In the data rows, the value 500 means zero.
Each row has a hidden score. How much does it go up from the first row of each pair to the second? 10 means little or no change, 20 a big rise and 0 a big fall. The score is a weighted sum of the row's numbers plus the product of two more (or one squared), each taken from its middle value.
[404. 483. 311. 532. 389. 587. 387. 476. 353. 712. 327. 541. 427. 506. 332. 617. 638. 481.]
[424. 715. 392. 464. 339. 586. 635. 599. 381. 491. 459. 621. 417. 400. 421. 622. 446. 629.] 8
[412. 562. 294. 492. 334. 539. 489. 580. 344. 654. 391. 585. 397. 495. 273. 633. 562. 576.]
[495. 560. 600. 581. 518. 464. 543. 489. 520. 367. 446. 595. 623. 458. 592. 458. 557. 561.] 14
[415. 449. 343. 559. 376. 511. 387. 507. 374. 682. 300. 568. 478. 553. 292. 583. 653. 545.]
[422. 566. 362. 501. 380. 573. 497. 542. 351. 611. 380. 584. 506. 453. 348. 625. 543. 567.] 11
[411. 591. 474. 576. 418. 517. 523. 458. 419. 483. 342. 600. 585. 487. 461. 547. 552. 583.]
[552. 325. 632. 528. 640. 401. 423. 469. 639. 406. 617. 384. 599. 578. 607. 379. 432. 470.] 7
[483. 414. 667. 639. 576. 465. 436. 378. 509. 396. 326. 557. 709. 513. 634. 417. 675. 488.]
[615. 342. 597. 331. 697. 436. 398. 393. 683. 555. 685. 241. 425. 619. 617. 379. 429. 344.] 3
[567. 399. 606. 477. 615. 461. 444. 491. 610. 416. 644. 389. 567. 518. 637. 418. 418. 460.]
[559. 366. 625. 558. 609. 457. 453. 475. 583. 387. 548. 455. 691. 546. 630. 406. 460. 471.] 13
[450. 625. 516. 547. 414. 512. 616. 541. 436. 418. 441. 652. 507. 378. 539. 537. 538. 569.]
[461. 686. 483. 527. 376. 540. 644. 573. 435. 415. 473. 658. 464. 347. 530. 589. 505. 584.] 11
[492. 532. 242. 513. 331. 625. 438. 531. 371. 786. 391. 506. 223. 503. 254. 660. 678. 380.]
[521. 484. 603. 568. 572. 502. 514. 516. 546. 362. 557. 517. 625. 465. 610. 441. 467. 528.] 2
[480. 597. 569. 573. 463. 477. 588. 531. 490. 353. 453. 618. 552. 405. 565. 475. 517. 555.]
[553. 508. 572. 507. 560. 538. 522. 514. 559. 378. 641. 474. 556. 454. 628. 453. 414. 489.] 12
[456. 489. 281. 559. 341. 499. 428. 579. 386. 744. 332. 555. 311. 588. 198. 552. 664. 408.]
[635. 333. 573. 305. 722. 362. 379. 444. 716. 546. 655. 240. 370. 726. 476. 293. 381. 362.] 3
[492. 743. 486. 516. 363. 520. 719. 647. 434. 364. 554. 681. 391. 290. 508. 562. 445. 613.]
[475. 439. 654. 617. 610. 531. 444. 354. 512. 414. 389. 525. 718. 488. 672. 463. 642. 442.] 13
[433. 711. 405. 495. 367. 590. 621. 581. 381. 520. 453. 631. 428. 395. 453. 634. 460. 634.]
[401. 608. 387. 532. 382. 605. 546. 523. 365. 555. 409. 584. 490. 451. 408. 635. 516. 590.] 12
[642. 332. 577. 300. 713. 450. 410. 382. 711. 573. 721. 244. 403. 655. 584. 375. 399. 337.]
[464. 750. 421. 464. 355. 598. 683. 577. 390. 473. 537. 639. 406. 313. 520. 641. 450. 588.] 12
[444. 515. 327. 500. 409. 692. 424. 389. 335. 740. 371. 508. 465. 448. 433. 719. 619. 454.]
[614. 336. 578. 316. 674. 318. 440. 500. 712. 486. 673. 263. 409. 711. 440. 244. 356. 413.] 3
[441. 519. 304. 562. 348. 535. 452. 535. 359. 704. 347. 549. 385. 505. 261. 606. 601. 496.]
[463. 539. 595. 580. 511. 539. 493. 389. 451. 458. 371. 575. 629. 415. 656. 542. 650. 454.] 16
[576. 334. 622. 465. 645. 415. 456. 470. 663. 444. 654. 308. 524. 617. 595. 367. 428. 446.]
[457. 490. 618. 616. 513. 431. 507. 460. 494. 367. 380. 606. 675. 446. 583. 432. 616. 543.] 15
[599. 230. 646. 386. 734. 293. 413. 468. 720. 511. 572. 248. 521. 761. 514. 249. 468. 381.]
[631. 368. 574. 297. 684. 423. 444. 433. 700. 525. 711. 265. 387. 669. 554. 363. 364. 358.] 13
[523. 534. 596. 565. 548. 511. 562. 492. 523. 373. 533. 526. 605. 414. 629. 468. 465. 501.]
[415. 623. 452. 558. 362. 515. 569. 590. 406. 440. 414. 645. 500. 441. 424. 541. 496. 617.] 6
[449. 645. 309. 454. 345. 637. 557. 566. 336. 623. 450. 593. 393. 381. 356. 704. 490. 586.]
[591. 418. 593. 433. 624. 441. 490. 468. 642. 431. 699. 353. 516. 558. 600. 430. 368. 438.] 15
[599. 303. 623. 370. 699. 397. 365. 399. 698. 516. 638. 268. 479. 673. 594. 348. 439. 382.]
[406. 588. 379. 489. 402. 635. 519. 511. 351. 590. 391. 593. 474. 377. 410. 630. 521. 584.] 8
[513. 482. 609. 605. 545. 427. 532. 487. 526. 343. 439. 571. 654. 428. 563. 398. 545. 528.]
[437. 702. 389. 451. 378. 692. 590. 511. 366. 571. 493. 590. 432. 370. 507. 699. 520. 555.] 7
[473. 484. 269. 524. 362. 598. 403. 516. 404. 799. 335. 488. 278. 547. 272. 643. 640. 372.]
[558. 337. 632. 569. 616. 390. 443. 500. 626. 383. 599. 421. 645. 586. 585. 359. 422. 498.] 7
[497. 551. 584. 584. 535. 519. 565. 494. 499. 376. 511. 571. 581. 386. 634. 475. 520. 514.]
[624. 348. 572. 291. 704. 380. 422. 415. 708. 539. 683. 252. 397. 709. 498. 302. 329. 363.] 6
[428. 477. 313. 546. 361. 521. 416. 508. 367. 698. 304. 553. 424. 550. 259. 602. 648. 479.]
[408. 630. 424. 521. 376. 591. 554. 561. 385. 518. 416. 604. 453. 454. 427. 599. 502. 602.] 6
[388. 607. 492. 605. 368. 413. 565. 628. 431. 391. 370. 673. 542. 501. 373. 472. 511. 673.]
[414. 626. 346. 481. 364. 661. 548. 534. 347. 609. 429. 579. 442. 409. 394. 676. 521. 589.] 10
[554. 316. 647. 571. 633. 364. 428. 499. 642. 377. 590. 389. 629. 634. 567. 334. 424. 494.]
[548. 624. 560. 535. 511. 574. 601. 522. 510. 364. 591. 544. 531. 384. 620. 498. 426. 508.] 14
[448. 523. 586. 612. 502. 524. 497. 411. 463. 437. 338. 560. 632. 443. 627. 523. 666. 482.]
[541. 312. 646. 584. 635. 445. 434. 449. 592. 398. 557. 432. 699. 580. 625. 379. 463. 513.] 5
[545. 557. 564. 501. 527. 552. 564. 505. 514. 329. 590. 526. 553. 406. 623. 504. 416. 501.]
[538. 362. 589. 406. 632. 223. 462. 560. 702. 420. 677. 346. 402. 662. 448. 257. 324. 482.] 1
[530. 385. 666. 582. 620. 373. 428. 484. 606. 355. 519. 442. 704. 562. 582. 344. 496. 520.]
[432. 602. 299. 509. 341. 595. 517. 557. 333. 666. 405. 579. 362. 452. 303. 654. 566. 564.] 4
[467. 507. 259. 519. 338. 556. 431. 554. 385. 750. 344. 535. 287. 536. 233. 594. 634. 379.]
[646. 371. 554. 276. 702. 609. 411. 426. 718. 553. 709. 215. 340. 681. 496. 339. 341. 353.] 10
[425. 525. 300. 552. 348. 515. 461. 571. 358. 683. 351. 577. 388. 512. 246. 603. 594. 529.]
[454. 693. 453. 523. 382. 592. 612. 540. 422. 477. 467. 630. 431. 357. 512. 620. 492. 600.] 11
[403. 600. 355. 482. 356. 575. 501. 533. 347. 596. 391. 593. 480. 465. 348. 630. 531. 591.]
[577. 330. 611. 431. 653. 370. 426. 487. 669. 448. 653. 332. 508. 613. 580. 347. 421. 430.] 11
[526. 474. 586. 534. 556. 465. 535. 585. 561. 346. 624. 483. 591. 485. 574. 406. 396. 531.]
[465. 526. 608. 585. 538. 546. 526. 406. 489. 422. 411. 549. 635. 447. 651. 501. 610. 477.] 13
[600. 332. 610. 402. 686. 439. 413. 395. 667. 509. 663. 305. 514. 607. 643. 399. 457. 392.]
[434. 564. 512. 534. 456. 581. 525. 423. 423. 508. 348. 592. 575. 446. 569. 592. 604. 524.] 12
[592. 400. 578. 419. 617. 386. 474. 506. 664. 456. 701. 355. 433. 581. 580. 370. 386. 481.]
[438. 646. 299. 453. 346. 651. 544. 581. 333. 646. 452. 588. 367. 391. 346. 699. 497. 583.] 9
[576. 316. 610. 485. 646. 523. 444. 415. 610. 443. 621. 392. 608. 524. 686. 456. 424. 417.]
[476. 535. 225. 462. 333. 647. 455. 538. 371. 800. 427. 505. 206. 474. 253. 661. 607. 365.] 14
[505. 542. 588. 579. 499. 461. 553. 551. 506. 334. 499. 596. 593. 429. 555. 427. 448. 530.]
[606. 339. 578. 334. 683. 381. 407. 449. 705. 518. 692. 260. 392. 679. 524. 328. 383. 377.] 5
[448. 556. 554. 603. 438. 483. 578. 466. 466. 413. 376. 633. 589. 419. 540. 503. 648. 550.]
[431. 626. 396. 481. 391. 613. 537. 518. 371. 566. 416. 590. 483. 434. 448. 645. 510. 558.] 7
[445. 574. 298. 474. 346. 616. 478. 499. 344. 691. 399. 573. 385. 446. 343. 681. 593. 497.]
[458. 653. 467. 508. 403. 606. 601. 448. 414. 502. 430. 622. 491. 362. 569. 627. 528. 554.] 10
[615. 353. 583. 344. 658. 383. 428. 453. 699. 489. 710. 296. 421. 648. 541. 347. 382. 410.]
[656. 392. 568. 306. 656. 349. 438. 480. 700. 498. 715. 288. 385. 645. 496. 329. 332. 422.] 8
[466. 574. 254. 456. 318. 618. 501. 560. 345. 733. 431. 574. 303. 436. 282. 681. 554. 494.]
[404. 612. 442. 531. 411. 579. 535. 497. 393. 530. 379. 576. 533. 460. 476. 610. 517. 563.] 10
[406. 517. 398. 549. 393. 487. 445. 536. 371. 575. 308. 620. 536. 530. 329. 560. 573. 595.]
[597. 322. 615. 387. 666. 364. 412. 435. 671. 482. 655. 314. 491. 628. 593. 352. 429. 386.] 10
[559. 483. 587. 522. 572. 555. 518. 475. 539. 393. 586. 487. 595. 434. 660. 478. 446. 421.]
[408. 553. 314. 536. 327. 503. 470. 598. 347. 632. 375. 613. 408. 482. 240. 586. 542. 573.] 2
[429. 654. 379. 520. 385. 678. 576. 511. 361. 572. 452. 584. 431. 406. 471. 685. 504. 562.]
[468. 668. 523. 576. 416. 445. 673. 604. 469. 325. 499. 678. 507. 398. 502. 478. 480. 664.] 5
[431. 626. 281. 467. 349. 665. 528. 515. 324. 683. 443. 559. 362. 395. 359. 715. 566. 516.]
[549. 377. 618. 532. 618. 455. 465. 485. 599. 374. 612. 421. 622. 513. 616. 404. 450. 484.] 11
[402. 563. 366. 520. 357. 504. 513. 578. 367. 561. 365. 614. 486. 535. 297. 612. 515. 639.]
[426. 524. 298. 560. 343. 507. 480. 581. 361. 681. 355. 606. 401. 496. 238. 600. 587. 517.] 13
[468. 652. 535. 571. 411. 454. 633. 581. 459. 376. 455. 660. 513. 389. 526. 504. 551. 589.]
[408. 596. 322. 450. 384. 635. 499. 506. 324. 646. 386. 559. 447. 414. 417. 693. 549. 560.] 7
[466. 510. 252. 522. 318. 532. 438. 595. 380. 749. 367. 537. 269. 547. 194. 584. 612. 396.]
[597. 335. 606. 405. 661. 416. 431. 433. 677. 480. 670. 312. 510. 625. 610. 383. 406. 388.] 7
[594. 304. 626. 383. 708. 442. 385. 343. 687. 518. 639. 250. 496. 645. 644. 369. 467. 352.]
[578. 431. 583. 443. 612. 452. 477. 498. 630. 432. 705. 380. 496. 551. 592. 405. 376. 449.] 12
[598. 377. 599. 470. 638. 458. 427. 459. 627. 434. 662. 379. 545. 541. 643. 433. 404. 428.]
[425. 555. 306. 487. 364. 593. 439. 506. 350. 671. 365. 560. 392. 469. 329. 660. 617. 497.] 7
[490. 451. 642. 628. 567. 420. 506. 459. 519. 362. 424. 547. 694. 518. 582. 400. 541. 527.]
[412. 462. 531. 605. 483. 521. 423. 411. 428. 509. 255. 567. 677. 544. 528. 528. 652. 546.] 11
[439. 692. 355. 453. 370. 725. 590. 527. 354. 594. 505. 568. 411. 363. 489. 724. 459. 562.]
[429. 625. 398. 519. 401. 623. 525. 497. 361. 570. 411. 572. 478. 379. 453. 659. 503. 558.] 8
[610. 379. 560. 299. 652. 359. 523. 456. 697. 507. 726. 282. 344. 666. 499. 319. 336. 399.]
[568. 288. 650. 503. 677. 362. 373. 443. 665. 434. 569. 347. 635. 650. 599. 321. 467. 469.] 10
[594. 326. 626. 430. 670. 408. 391. 420. 667. 470. 635. 316. 527. 649. 609. 364. 437. 397.]
[490. 520. 607. 627. 525. 422. 539. 555. 514. 338. 425. 614. 633. 462. 560. 430. 545. 560.] 10
[655. 375. 558. 256. 671. 415. 444. 417. 693. 550. 707. 253. 359. 645. 537. 368. 358. 354.]
[415. 782. 403. 475. 346. 644. 688. 617. 392. 470. 518. 649. 393. 307. 468. 659. 425. 609.] 13
[549. 466. 593. 510. 582. 502. 512. 500. 558. 388. 611. 482. 591. 467. 629. 456. 408. 489.]
[662. 459. 516. 183. 645. 477. 509. 472. 685. 561. 802. 249. 245. 620. 504. 404. 288. 367.] 10
[585. 263. 639. 395. 694. 298. 377. 485. 708. 469. 597. 295. 510. 742. 507. 266. 433. 404.]
[400. 589. 472. 568. 405. 533. 510. 525. 420. 488. 366. 608. 541. 460. 453. 553. 539. 605.] 10
[565. 307. 625. 464. 641. 326. 447. 502. 660. 424. 643. 370. 565. 628. 547. 335. 444. 470.]
[547. 531. 587. 533. 561. 554. 547. 457. 524. 403. 555. 498. 590. 413. 666. 513. 467. 490.] 14
[472. 510. 281. 517. 347. 558. 421. 517. 379. 750. 356. 524. 291. 596. 247. 617. 621. 393.]
[593. 304. 612. 393. 659. 339. 417. 447. 706. 465. 665. 308. 468. 663. 542. 308. 401. 400.] 4
[534. 285. 659. 597. 650. 292. 444. 491. 624. 377. 528. 406. 700. 621. 583. 328. 480. 504.]
[370. 504. 393. 608. 375. 400. 479. 598. 370. 536. 288. 629. 569. 547. 245. 509. 550. 659.] 9
[484. 529. 605. 606. 522. 422. 568. 493. 513. 331. 467. 590. 625. 480. 552. 397. 492. 568.]
[462. 461. 285. 509. 380. 601. 366. 498. 383. 795. 322. 495. 296. 577. 266. 605. 683. 371.] 12
[533. 487. 594. 542. 563. 498. 531. 546. 551. 363. 578. 522. 616. 467. 600. 429. 391. 534.]
[470. 566. 255. 475. 338. 612. 474. 534. 359. 764. 405. 526. 287. 446. 276. 686. 605. 418.] 12
[426. 518. 297. 526. 345. 552. 473. 535. 353. 686. 363. 566. 390. 490. 277. 623. 592. 502.]
[571. 458. 580. 470. 566. 397. 545. 592. 616. 363. 704. 440. 522. 511. 560. 400. 370. 519.] 10
[411. 574. 294. 508. 342. 544. 493. 546. 353. 659. 401. 588. 380. 483. 274. 631. 548. 516.]
[411. 522. 513. 588. 463. 518. 435. 464. 434. 517. 297. 585. 624. 514. 505. 558. 617. 549.] 13
[451. 636. 312. 464. 363. 668. 523. 517. 339. 658. 443. 562. 418. 402. 380. 700. 529. 534.]
[427. 526. 298. 537. 342. 526. 492. 559. 363. 671. 366. 587. 407. 495. 241. 602. 549. 539.] 10
[452. 657. 479. 536. 435. 678. 577. 450. 410. 528. 440. 576. 493. 358. 615. 658. 568. 491.]
[569. 350. 633. 442. 651. 381. 460. 474. 665. 428. 652. 355. 535. 608. 573. 365. 413. 432.] 7
[463. 533. 587. 580. 479. 504. 552. 478. 464. 401. 392. 616. 595. 417. 607. 502. 618. 510.]
[543. 491. 594. 522. 581. 542. 531. 471. 562. 395. 610. 460. 606. 464. 646. 468. 411. 486.] 10
[511. 572. 578. 570. 511. 503. 585. 543. 508. 346. 503. 589. 599. 443. 584. 462. 459. 510.]
[527. 450. 567. 438. 597. 550. 535. 501. 575. 431. 697. 403. 537. 462. 662. 496. 404. 434.] 12
[562. 427. 586. 456. 601. 502. 492. 491. 601. 424. 676. 394. 553. 500. 646. 459. 411. 478.]
[626. 333. 593. 339. 676. 391. 400. 419. 685. 522. 679. 285. 442. 659. 592. 371. 415. 376.] 8
[437. 728. 453. 569. 325. 465. 678. 667. 424. 386. 494. 703. 413. 368. 444. 529. 442. 648.]
[572. 387. 607. 495. 627. 520. 453. 440. 597. 438. 646. 385. 560. 508. 678. 468. 439. 429.] 14
[420. 539. 379. 524. 415. 644. 462. 449. 353. 644. 358. 534. 540. 464. 438. 678. 600. 536.]
[594. 274. 620. 400. 696. 296. 394. 432. 702. 490. 623. 286. 483. 721. 513. 279. 447. 375.] 10
[425. 605. 510. 536. 438. 545. 555. 491. 423. 453. 376. 605. 541. 404. 548. 582. 581. 555.]
[410. 573. 448. 556. 406. 550. 518. 529. 393. 516. 351. 608. 546. 476. 435. 572. 550. 614.] 7
[588. 370. 599. 387. 622. 295. 455. 545. 694. 435. 675. 334. 428. 688. 471. 273. 370. 462.]
[436. 607. 496. 569. 411. 517. 555. 508. 423. 452. 378. 630. 543. 478. 492. 564. 556. 570.] 15
[403. 640. 483. 552. 379. 497. 614. 575. 423. 443. 415. 616. 535. 438. 453. 550. 524. 618.]
[435. 614. 535. 583. 411. 466. 601. 576. 464. 392. 415. 656. 558. 415. 516. 502. 562. 575.] 12
[594. 435. 588. 455. 601. 468. 490. 449. 611. 423. 702. 389. 520. 486. 639. 460. 383. 447.]
[542. 567. 580. 537. 533. 561. 592. 478. 499. 394. 546. 549. 589. 407. 642. 509. 504. 497.] 11
[460. 532. 264. 509. 334. 579. 460. 576. 361. 745. 386. 544. 272. 500. 257. 628. 576. 438.]
[440. 596. 310. 474. 365. 674. 519. 503. 334. 695. 416. 553. 405. 394. 394. 735. 576. 500.] 8
[512. 696. 530. 488. 476. 573. 642. 491. 468. 407. 558. 590. 474. 310. 623. 584. 492. 555.]
[475. 583. 250. 503. 323. 599. 469. 579. 368. 740. 416. 553. 288. 465. 238. 644. 584. 455.] 11
[601. 297. 602. 355. 685. 295. 415. 469. 712. 464. 660. 299. 434. 743. 477. 257. 393. 412.]
[540. 334. 651. 585. 634. 430. 425. 462. 587. 370. 518. 442. 712. 608. 608. 386. 488. 492.] 16
[575. 368. 613. 460. 626. 465. 449. 478. 614. 418. 639. 401. 608. 555. 620. 411. 436. 437.]
[586. 242. 653. 427. 704. 323. 343. 410. 708. 494. 584. 260. 562. 694. 582. 315. 487. 382.] 10
[624. 339. 594. 347. 689. 422. 419. 417. 690. 522. 674. 284. 427. 655. 582. 383. 408. 355.]
[440. 597. 306. 452. 338. 612. 520. 527. 337. 661. 423. 588. 422. 441. 347. 676. 536. 547.] 7
[555. 193. 693. 592. 684. 360. 351. 393. 661. 423. 486. 356. 753. 703. 641. 323. 529. 422.]
[518. 603. 574. 558. 505. 475. 629. 550. 510. 343. 511. 588. 565. 419. 570. 447. 480. 547.] 4
[395. 526. 443. 581. 414. 532. 495. 501. 383. 547. 330. 584. 592. 527. 402. 565. 568. 584.]
[575. 352. 607. 417. 666. 471. 416. 470. 651. 491. 677. 301. 515. 578. 658. 423. 444. 385.] 11
[419. 637. 430. 546. 386. 551. 574. 551. 404. 498. 400. 619. 489. 446. 436. 581. 498. 608.]
[492. 505. 604. 618. 527. 486. 520. 465. 500. 384. 386. 579. 649. 451. 594. 452. 588. 524.] 15
[494. 625. 548. 498. 471. 611. 634. 452. 450. 451. 464. 589. 534. 336. 663. 590. 612. 507.]
[435. 757. 413. 457. 367. 665. 670. 544. 391. 496. 530. 606. 387. 293. 532. 682. 457. 561.] 11
[464. 467. 290. 537. 360. 586. 411. 493. 369. 762. 337. 508. 339. 519. 300. 636. 659. 409.]
[451. 465. 293. 581. 357. 527. 397. 547. 380. 737. 325. 526. 347. 594. 211. 579. 598. 426.] 11
[542. 403. 616. 567. 595. 515. 474. 452. 561. 404. 521. 450. 659. 488. 645. 437. 496. 478.]
[445. 533. 290. 494. 362. 628. 445. 505. 351. 733. 385. 546. 374. 445. 340. 678. 608. 449.] 9
[434. 595. 506. 550. 461. 633. 529. 407. 426. 530. 372. 567. 596. 428. 609. 613. 612. 508.]
[585. 339. 631. 493. 646. 438. 388. 431. 638. 422. 610. 378. 601. 584. 625. 394. 452. 436.] 10
[625. 397. 553. 287. 648. 392. 487. 493. 688. 505. 746. 281. 354. 634. 520. 335. 339. 393.]
[542. 487. 595. 546. 563. 547. 528. 480. 533. 390. 530. 512. 643. 429. 652. 483. 494. 494.] 13
[431. 581. 308. 495. 359. 606. 505. 521. 353. 675. 410. 589. 414. 438. 341. 669. 544. 535.]
[424. 569. 340. 520. 372. 633. 556. 499. 345. 654. 376. 562. 456. 441. 358. 649. 563. 551.] 10
[546. 578. 561. 519. 506. 513. 605. 546. 510. 362. 607. 543. 523. 401. 612. 486. 413. 534.]
[407. 389. 403. 603. 438. 502. 323. 410. 378. 673. 197. 545. 615. 623. 305. 525. 712. 510.] 18
[381. 597. 369. 526. 351. 478. 559. 617. 354. 520. 371. 637. 498. 492. 281. 560. 461. 654.]
[636. 343. 560. 302. 680. 324. 468. 485. 718. 507. 694. 261. 330. 753. 400. 247. 352. 416.] 9
[626. 382. 565. 353. 637. 367. 491. 519. 691. 477. 738. 320. 374. 647. 510. 334. 350. 430.]
[535. 526. 599. 597. 504. 413. 562. 531. 525. 321. 441. 608. 623. 457. 537. 402. 525. 583.] 10
[556. 302. 642. 545. 649. 480. 402. 419. 615. 443. 578. 360. 647. 567. 664. 404. 498. 425.]
[419. 633. 528. 591. 422. 423. 565. 567. 444. 409. 374. 656. 562. 432. 476. 485. 561. 544.] 12
[571. 481. 574. 479. 563. 470. 531. 556. 591. 391. 689. 434. 523. 473. 594. 431. 349. 494.]
[425. 678. 444. 520. 388. 522. 602. 563. 392. 479. 428. 633. 468. 429. 464. 586. 496. 614.] 6
[500. 528. 596. 565. 534. 544. 533. 463. 493. 393. 484. 546. 594. 429. 643. 506. 574. 506.]
[448. 463. 307. 511. 374. 599. 384. 449. 359. 758. 338. 520. 396. 487. 332. 648. 623. 444.] 10
[569. 400. 606. 507. 633. 540. 467. 426. 593. 437. 623. 426. 617. 466. 688. 471. 444. 424.]
[484. 505. 252. 540. 324. 558. 446. 553. 373. 762. 382. 525. 249. 533. 220. 613. 622. 449.] 10
[416. 649. 390. 475. 401. 681. 545. 483. 362. 616. 428. 564. 471. 380. 498. 702. 498. 554.]
[439. 589. 269. 488. 346. 618. 461. 521. 352. 751. 419. 536. 319. 452. 323. 699. 574. 459.] 13
[601. 475. 557. 383. 586. 458. 525. 532. 629. 443. 763. 384. 411. 505. 592. 440. 323. 467.]
[429. 737. 400. 515. 299. 499. 662. 669. 392. 433. 487. 676. 395. 404. 374. 582. 391. 673.] 5
[516. 615. 572. 577. 468. 485. 630. 566. 494. 325. 541. 597. 518. 398. 534. 450. 431. 572.]
[641. 358. 564. 297. 712. 381. 388. 444. 706. 574. 693. 238. 355. 703. 488. 317. 368. 361.] 5
[476. 604. 567. 556. 479. 530. 569. 473. 472. 422. 427. 597. 510. 373. 621. 523. 580. 518.]
[477. 607. 323. 422. 405. 760. 471. 403. 339. 740. 451. 496. 427. 377. 496. 783. 570. 485.] 9
[542. 451. 619. 563. 607. 543. 486. 432. 544. 411. 513. 481. 624. 472. 679. 467. 513. 469.]
[592. 358. 612. 384. 670. 390. 416. 445. 666. 478. 666. 315. 490. 633. 598. 369. 428. 415.] 6
[452. 552. 585. 602. 482. 484. 539. 486. 454. 405. 385. 597. 603. 409. 587. 492. 604. 493.]
[625. 402. 560. 333. 631. 436. 483. 488. 672. 502. 759. 308. 359. 581. 563. 385. 339. 411.] 7
[441. 594. 299. 498. 346. 609. 480. 545. 330. 687. 409. 570. 406. 431. 328. 673. 550. 564.]
[593. 376. 604. 485. 615. 386. 465. 510. 638. 417. 645. 393. 569. 575. 578. 368. 401. 475.] 13
[426. 681. 469. 552. 370. 527. 609. 554. 425. 450. 444. 640. 472. 397. 473. 565. 524. 644.]
[440. 555. 302. 499. 371. 627. 440. 496. 352. 733. 388. 543. 401. 484. 347. 688. 633. 462.] 15
[464. 558. 269. 495. 346. 612. 438. 499. 354. 758. 380. 536. 328. 471. 298. 664. 616. 439.]
[570. 372. 607. 485. 594. 328. 501. 553. 651. 367. 669. 412. 545. 619. 524. 334. 373. 534.] 7
[505. 559. 574. 591. 510. 512. 581. 470. 468. 405. 440. 581. 603. 388. 594. 518. 583. 529.]
[425. 522. 442. 526. 454. 660. 460. 427. 378. 600. 330. 533. 579. 479. 520. 646. 607. 521.] 8
[526. 679. 519. 433. 476. 623. 638. 493. 475. 417. 564. 584. 471. 293. 665. 600. 495. 504.]
[428. 544. 577. 638. 451. 395. 572. 539. 473. 368. 341. 654. 637. 445. 506. 438. 585. 596.] 11
[412. 585. 453. 545. 417. 578. 479. 486. 394. 531. 367. 591. 575. 465. 475. 613. 537. 622.]
[407. 614. 427. 558. 390. 534. 543. 537. 383. 525. 395. 601. 503. 447. 436. 601. 504. 603.] 10
[480. 592. 505. 604. 435. 548. 555. 481. 431. 474. 377. 628. 527. 406. 543. 561. 617. 569.]
[606. 293. 613. 364. 688. 370. 394. 422. 699. 504. 649. 264. 462. 696. 575. 328. 441. 382.] 9
[533. 319. 633. 537. 638. 358. 429. 518. 652. 394. 597. 396. 587. 633. 561. 325. 430. 488.]
[443. 701. 273. 454. 309. 624. 574. 581. 317. 645. 486. 593. 338. 399. 314. 695. 466. 603.] 9
[418. 650. 423. 509. 378. 563. 559. 541. 383. 522. 393. 614. 482. 450. 426. 598. 531. 596.]
[437. 632. 294. 459. 342. 642. 555. 535. 333. 668. 433. 590. 409. 403. 347. 684. 522. 549.] 11
[599. 342. 615. 426. 674. 395. 397. 422. 672. 481. 668. 308. 487. 621. 600. 361. 454. 404.]
[418. 588. 360. 493. 390. 620. 505. 504. 350. 620. 395. 571. 462. 444. 396. 659. 547. 587.] 7
[555. 310. 650. 562. 659. 508. 364. 393. 595. 449. 509. 390. 702. 562. 709. 444. 536. 428.]
[585. 353. 602. 405. 649. 348. 446. 492. 691. 459. 674. 303. 465. 643. 541. 329. 392. 439.] 4
[447. 540. 588. 591. 499. 508. 527. 457. 478. 412. 390. 602. 615. 419. 611. 501. 595. 527.]
[630. 293. 600. 303. 715. 395. 378. 372. 710. 551. 651. 230. 432. 714. 551. 341. 437. 337.] 7
[427. 623. 517. 596. 396. 444. 602. 575. 445. 397. 393. 688. 535. 423. 479. 496. 550. 599.]
[423. 532. 406. 450. 449. 722. 453. 370. 364. 681. 357. 515. 547. 460. 526. 701. 619. 496.] 10
[455. 710. 473. 537. 379. 502. 650. 589. 430. 421. 493. 651. 439. 343. 530. 554. 499. 623.]
[443. 480. 307. 550. 364. 547. 402. 495. 352. 728. 322. 533. 405. 525. 279. 609. 656. 485.] 12
